(in the rows, 128 means zero)
A single turn carries every row of the set below to another of its rows. Some are shown first; where does it send the rows asked next?
dono: [114 133 137 153 151 109 124 117 127 121 131 154]
gufiv: [ 87 109 159 166 155 104 114 111 156 131 106 124]
mel: [102 125 152 189 165 102 136 109 138 123 105 124]
bes: [110 132 138 163 140  80 134 110 134 133 107 118]
timef: [ 98 131 153 175 157 124 136 120 127 117 106 128]
Gumu: [131 126 177 152 163 105 135 109 149 120 125 141]
Moz: [ 82 122 144 160 147 103 122  99 156 132 114 127]
Nidot: [105 124 165 144 139 112 145 103 151 130 109 112]
mefof: [113  95 155 146 152 107 143 124 153 118 115 138]
Mut: [117 118 182 146 138  97 119 124 132 132 116 138]
Nam: [126 136 166 148 156 103 140 100 150 121 130 143]
Pasib: [123 111 132 174 144  93 132 111 132 128 129 134]
gek: [119 127 146 171 147  88 132 125 142 134 100 115]
sise: [108 130 166 137 129  92 125 107 131 133 124 141]
tigek: [ 87 136 148 167 150 115 137 103 121 115 113 131]
pugi: [109 119 155 167 149  75 124 115 131 131 102 116]
mape: [113 132 150 152 127 115 130 115 144 105 126 123]
Mamu: [104 118 164 149 132  98 118 105 133 100 127 125]
duzil: [121 125 176 146 161  95 132  96 143 118 129 144]
Vesob: [107 135 152 148 149 100 123  99 141 130 116 164]
fogu: [125 104 140 177 147  95 129 119 131 127 124 134]
suf: [116 114 169 159 138 113 119 127 140 103 119 121]
zado: [109 107 142 141 144 106 149 113 153 119 121 139]
Vakab: [ 94 122 145 166 150 117 124 115 163 135 109 123]
Fika: [107 114 176 149 146 109 139 107 148 128 105 110]
mosan: [ 95 125 151 184 162  94 133 100 132 121 108 126]
bofe: [103  95 154 139 149  95 141 108 146 115 120 141]
todu: [118 104 140 174 147  88 126 109 127 126 129 135]
dosut: [107 117 152 156 158  98 112 116 121 118 127 155]
fen: [110 119 171 155 159  98 114 113 140 128 108 162]
Gen: [ 88 121 162 174 159 112 128 111 118 113 107 130]
Reket: [ 98 133 143 184 161 101 140 101 137 123 109 125]
det: [121 121 150 162 158 114 118 133 128 121 123 151]
vem: [122 134 165 145 131 110 132 127 142 138 118 137]
tef: [ 98 117 170 144 143 101 139  96 144 127 110 112]
tolap: [121 133 155 157 153 114 126 120 150 133 109 160]

Reket goes to mel
duzil goes to Nam
fen goes to Vesob
And these:
tef goes to Nidot
bofe goes to zado
dono goes to det
sise goes to vem
todu goes to Pasib
Gen goes to tigek
pugi goes to bes
Moz goes to Vakab
Mamu goes to mape

A single turn carries every row of the set below to another of its rows. Some are shown first; where does it send the rows asked next?
Nafun: [133 156 129 140 113 104 127 130 144 130 124 149 119]
Rova: [144 148 148 122 117 151 119 123 134 160 130 148 144]
vaget: [119 141 148 139 111 123 133 112 123 146 148 152 111]
zisom: [144 150 148 122 117 148 119 117 134 159 133 152 142]
gose: [120 135 152 147 116 135 135 124 133 152 151 139 114]
Ver: [115 128 142 132 106 132 128 140 110 150 126 138 118]
bomo: [134 155 133 147 117 111 129 133 154 134 131 143 119]
vad: [150 120 131 141 118 134 125 119 112 144 130 124 143]
mikek: [135 134 138 139  95 134 142 141 150 122 127 137 146]
gadep: [137 139 141 142  98 131 145 129 156 120 136 142 143]
biga: [151 128 132 140 118 125 127 101 112 139 137 136 139]
Masov: [134 134 133 131  91 128 140 139 140 119 119 142 145]
ler: [116 136 142 129 105 122 129 122 108 144 132 152 114]
zer: [131 151 126 136 110 106 125 141 137 131 114 145 122]
dafi: [152 127 136 146 122 130 129 103 121 142 143 131 140]
tesa: [136 143 138 136  94 123 144 121 149 116 134 152 141]
samut: [143 151 146 118 115 145 119 116 129 157 129 155 142]
saseg: [132 147 128 142 113 115 125 151 143 135 115 135 124]
nat: [134 140 133 130  90 121 141 127 138 115 123 151 142]
Tato: [134 150 132 149 118 117 128 146 154 137 125 134 123]
radam: [142 148 144 117 114 147 117 121 126 157 125 153 143]
bupuv: [118 128 148 143 112 140 131 142 126 154 138 130 118]
zazos: [149 124 129 136 116 127 125 111 107 140 128 132 142]
sepit: [143 146 146 119 115 150 118 125 130 160 125 148 144]
fali: [152 122 135 147 122 136 128 114 122 145 139 123 142]

zazos goes to vad
mikek goes to gadep
sepit goes to Rova
And these:
bupuv goes to gose
Tato goes to bomo

